Each row is where one point has got to under a steady rotation. How many steps took it there?
The counts run from 0 to 150.
[ 20.8  10.8   3.5  14.8 -23.8 -12.5  11.9 -16.6  -7.5  42.9  -4.2 -18.0
  10.5  -9.3  12.8   7.2  29.0  14.0  11.2 -19.6   7.0 -20.5  17.1   8.2
   3.5 -22.8 -14.3  -7.6   9.4  -5.3  -2.5 -20.7  22.1] | 101
[ 22.2  18.3  -3.1 -13.3 -19.2 -10.3 -20.3  -3.9   0.3  28.9 -12.1 -20.5
  -2.7 -20.0  14.4  18.0  38.2  -4.4  17.1 -14.4  11.3 -12.0  17.6   7.7
  -1.4 -27.3   1.6 -15.1  13.9 -12.6  12.3  -6.6  26.7] | 98
[ 33.4   2.8 -23.7   6.2 -10.5 -18.4  15.8  11.7  16.4  22.1 -21.8   9.7
  28.6   1.8  17.1  18.3  -1.1 -22.1 -28.2  -0.8  -6.9   4.7  39.9  12.4
 -11.3   5.5 -18.1  15.0   3.0  10.6   2.1  -5.6   3.1] | 9
[ 10.8  15.7   8.3  -6.2 -30.6  -8.8 -12.3  -5.5  -0.3  30.6  -9.8 -24.7
  -8.5 -20.3  13.4  11.8  29.9   5.3  20.6 -18.6  15.6 -13.2  28.6  11.0
  -4.8 -23.6  -2.8  -9.8   8.5 -17.5  11.7  -9.7  35.1] | 99
[ 31.9 -15.6 -15.0  13.9   0.7  -5.9  22.2   3.3   9.1   3.0 -17.3  14.1
  14.8  23.4   4.6  36.6  35.0   6.8 -15.9  19.5  19.1  -8.1   7.1  23.3
  -0.2  15.1  -0.9   4.2  17.1  22.3   0.4 -13.6   7.9] | 20
[ 15.1  27.4  -7.6   0.6  19.3 -24.1 -10.3  34.6   9.5 -17.0   0.2   5.5
   6.2   3.1   6.7  20.5 -16.3 -24.2 -34.0  -0.3 -15.5   0.2  28.2  15.9
 -14.7  27.2  -3.5  14.3 -12.4  19.3  -8.6  23.4  -1.1] | 136
[ 13.5   1.2  -6.6  -1.7 -26.0  -4.9 -36.2 -13.0 -12.6  49.1  -0.4  -0.4
   7.2  14.7  14.2  -6.3  11.6   1.7  -1.4 -27.1   7.8  -5.9   2.7 -24.2
 -37.2 -15.8 -25.8   5.6  -3.4 -11.1  10.8  -6.5   7.5] | 90
[-12.0  20.9  -8.3  -1.0   0.6 -12.5   4.9  23.9  16.5  -8.7   6.1  -2.5
   3.9   9.0   5.4  11.9 -10.9 -15.8 -31.2   0.2 -14.2  -9.5  31.0  20.2
 -23.4  38.5 -14.1  27.4  -6.6  24.7 -11.4  16.0   9.4] | 138
[ 18.7   8.8   0.7  14.7  15.5 -24.4   0.1   7.7  -3.0   1.0   1.8  12.5
  14.9   1.1  10.0  22.3 -18.0   5.3  -4.2  10.8  -6.6  12.8  21.3  15.0
   5.8  14.6 -24.2  21.6  10.4  37.5 -38.5  20.2 -24.5] | 129
[ -9.1  57.3   0.8  10.0  11.0  10.4   7.7 -19.4   7.1  -3.0   8.2  14.5
  -2.3  33.3   6.4   2.9  -9.4   0.5   0.2   4.0  -0.4 -25.0 -19.7 -11.3
  -3.4 -15.0   8.1   8.1  -8.8  20.8 -24.9  26.0  -9.4] | 47
[ 10.3 -14.8   7.3  11.8 -13.9 -14.4  20.3   6.4   4.9 -14.2 -20.7  18.7
  -0.6  29.1   7.5  35.5  11.8  21.6  -1.3  12.9  36.7  10.1  18.0  20.0
 -11.8  17.6  11.7  11.3   8.3  19.6   9.5 -16.0  13.9] | 23
[  3.3  22.0 -24.7  -3.4  12.9 -12.4   6.2  16.4  21.1  -3.1   3.1   5.9
  15.6  10.8   6.5  20.0   7.3 -23.5 -41.9  21.3 -18.2 -18.2  18.6  17.8
 -11.0  29.4 -12.5  12.4  -4.6  22.1 -19.5  18.3   3.2] | 140
[-18.7  42.8  29.7   8.1  -8.2 -14.5 -14.1  13.2   2.1 -33.9  10.9  -2.0
 -13.7  32.4  16.6  24.9   4.5  25.0  14.0  10.0   9.0  -4.8  -5.3  11.2
   8.7   6.5  17.7  -8.1  -8.1  26.0 -16.4  -3.0  11.4] | 39
[-41.0  17.9  29.1  -4.6   5.7  -1.5  32.9 -31.4  14.5  13.0  21.8  15.6
   4.3  10.1 -30.3 -17.5   5.8  -2.7  -8.2  16.3  -6.4 -11.9   4.2  -9.5
 -21.9  14.6   7.6   0.3  -4.7 -10.7   2.7  24.9 -11.7] | 62
[ 13.9 -12.3   2.6  15.9 -18.4 -12.3  23.5   6.1   6.2  -2.7 -16.5  19.4
   3.8  41.4  13.0  31.8  10.5  28.9  -7.3   8.5  34.2   7.7   6.4  14.4
 -14.0  12.6   3.7  16.2  10.4  27.2   5.0 -19.3   7.3] | 24
[ 34.7   0.8  21.5  25.1   6.0 -21.9  25.8  17.2  -9.5   8.7  20.6  -7.8
   5.0 -18.3  10.9  14.4   5.6  21.7  -4.8 -28.5  -8.8  -1.2   7.4  25.9
  16.7   1.3  -5.6   8.1  23.7  27.3 -12.6  -1.0 -21.6] | 118
[ 26.5   9.7 -12.8 -11.4 -32.6   3.8 -14.3  -8.8   3.9  47.9  -4.4 -19.3
   1.6 -10.3  23.9   5.6  34.7  -5.5   4.2 -17.4   2.7 -21.7   6.1  -5.4
 -12.5 -27.3 -10.6  -2.3  16.8  -2.7   1.7  -7.5  14.7] | 96
[-19.5  12.1  -9.5  -2.3  -8.4  -9.8  24.3  -2.3  24.2  -2.3 -10.7   9.4
  20.5  24.4   0.4  19.7   4.7 -10.8 -26.6  30.6   6.1  -6.0  27.6  12.7
 -14.3  31.2 -14.5  10.4 -12.5  15.6 -17.8   2.6  21.8] | 144
[ -2.9  -5.5  40.8 -29.2  -0.7 -17.0  -2.2  -3.6  14.0  15.3  16.6  18.1
   5.0  -1.7 -12.3  -4.5  -3.5  -1.1 -22.9   8.2  -0.6  34.9   2.5 -26.3
 -25.2   2.3  18.4 -11.4 -10.2 -20.2  29.1  17.6 -24.6] | 71
[-38.7  44.7  35.3  -7.4 -11.1  -7.3  29.2  -8.1  27.7  -0.6  18.5   0.1
   1.5   3.2  -6.6  -8.3  -8.7  -1.6 -11.0   7.0 -14.8  -7.9  11.4  -3.7
  -5.3  -5.6  26.0  -4.2 -21.8  -2.6   6.0  15.1  -2.9] | 56
[ 35.4  -0.1   3.2  14.5  -9.9   0.7  31.4 -14.3  -3.6  28.4  -4.1  -4.6
   1.6 -20.0  15.9   9.0   8.4  20.2  11.2 -29.0   9.8  -1.6  13.8  15.0
   4.1 -20.6   3.8  22.7  36.9  25.9  -7.1   6.4 -15.4] | 112
[-15.3  64.9  11.8 -10.9  10.1   3.4  -2.4  -8.7  12.9 -19.1   3.7  10.4
 -15.5  13.9   0.1  10.2  -9.3  -8.7   3.4   8.3   1.6 -12.1  -2.2  -7.6
  -2.1 -16.3  29.8   2.7 -10.7  11.1 -11.6  37.8  -9.9] | 49
[ -5.7  26.3  10.5   2.3 -14.6  10.5  -1.0  14.7  12.2 -20.0  14.3 -10.0
 -16.9  33.5  26.1  25.7  12.2  23.7   0.1   5.2  13.4 -12.4 -17.4  15.6
  -3.2   9.9   8.6   8.6  12.0  43.2 -20.8  -8.2  -0.7] | 35
[ 38.4   4.3   7.6  11.1   9.5  -8.4  10.3 -10.5 -14.4  15.8 -19.1  -0.6
 -10.2 -20.3  -4.6  18.0  15.4  10.9  22.7 -23.5  21.9  -8.3  24.1  16.9
  -3.1 -21.2  12.8  10.8  32.6  -5.3  12.5  20.3  -2.6] | 109
[ 28.0  18.6 -12.1 -16.6 -21.0  -5.5 -19.0  -5.7   4.3  40.3  -6.2 -21.3
   1.7 -17.1  22.4  12.6  39.9  -6.5   7.8 -15.9   5.6 -16.2  10.5   3.8
  -0.4 -32.4  -2.0 -15.1  13.8  -7.6   9.1  -8.4  16.4] | 97
[ 17.1  13.0  14.5  20.6  32.2 -19.4  -8.2  17.3 -12.6  -7.3   9.2   6.6
  -7.4 -16.9  -4.9  28.1   4.5   4.5  11.8   0.3  -4.2   5.0  21.7  26.3
   3.8  23.5  -9.5  13.0  27.2  23.0 -27.2  26.4 -22.1] | 125
[ 34.9   2.2   4.5   6.5   3.0 -14.5   1.1  25.8  -3.2 -24.7 -16.7  19.5
  -8.1  37.5  13.0  36.7   8.8  23.0 -11.2  -1.0  29.0   6.3  -5.8  10.0
  -5.2   3.5  24.7  10.4   5.6  22.4  18.5  -5.1   0.9] | 27
[  7.0 -11.2  21.6 -25.8   0.0  -8.9 -14.2  -0.5  12.7  32.0  32.7   4.8
   4.0   2.6  -4.0  -3.1  18.7  -4.4 -32.8  -1.1 -18.1   6.2 -12.3 -31.2
 -27.4   5.0  -2.7 -17.8  -1.1 -10.9  20.6   7.5 -29.1] | 75
[  6.1   3.0 -14.2  18.0  -2.1 -19.3  -6.4  -7.3   4.7  27.3  -8.4   1.3
  13.4  -2.4  -3.4   6.9   0.8 -18.6   6.2   3.6   0.1  -1.5  53.0  10.3
 -24.2  28.9 -40.1  29.3  15.5   1.6 -14.7  15.5   5.0] | 2
[-26.0   2.2  31.7 -22.5  -6.6  -2.2  16.4 -30.3  22.9  22.2  12.7  22.2
   4.9   1.0 -20.6  -7.8  -4.5   3.5  -7.3  19.6   4.8  21.1  11.3 -23.7
 -24.1   3.0  12.8   4.3  -1.3  -8.0   8.2  20.7 -21.2] | 67
[ 20.9  16.0  -8.8 -19.1 -16.9  -1.2 -43.5   0.3  -2.1  32.7  -7.1 -16.9
 -10.2 -11.0  13.6   7.6  23.9 -10.1   8.4 -26.5   8.6 -10.3  12.9 -10.9
 -29.4 -17.2  -2.6   0.3   9.7 -17.7  23.9   8.9  15.8] | 93
[-12.6 -12.1  27.7 -29.8  -7.0  -7.6 -31.3   1.5   7.2  24.6  27.0  -7.9
  -7.7  -1.7 -13.1  -4.5  20.1  -3.3 -17.1   3.4  -4.4  10.8  -1.1 -25.2
 -36.2  21.3  -0.7 -13.0   4.3 -17.4  26.9   8.0  -9.8] | 77
[ 13.5   4.4 -12.4  -0.3 -19.3 -19.8   8.3   7.3  18.0  21.3 -28.9  -0.5
  15.8  -2.8   7.1  13.9 -13.0 -20.0  -5.4   0.6   4.1  13.2  54.4  14.7
 -23.5  11.6 -15.6  27.6   8.8   6.6   0.1   5.7  12.1] | 7
[-20.0 -17.7  27.1 -21.1 -15.9   0.4 -28.1  -3.4  11.6  30.5  31.6  -7.4
  -7.2   4.0  -4.5  -5.4  26.6   1.6  -9.9   1.4  -0.4   7.7   2.7 -24.7
 -38.5  25.7 -15.7  -8.1   8.8 -12.4  15.6  -2.8  -8.2] | 78
[ -1.9   1.8 -10.0   0.1  -5.1  -8.8  33.4  -9.1  15.2  -4.7 -15.7  28.8
  21.1  45.6   8.9  16.1   1.4  -0.8 -43.2  12.9  17.3  -7.1   4.6  -3.8
 -21.1  19.1   1.0  11.1 -23.3   9.7  10.1   5.0  13.4] | 150
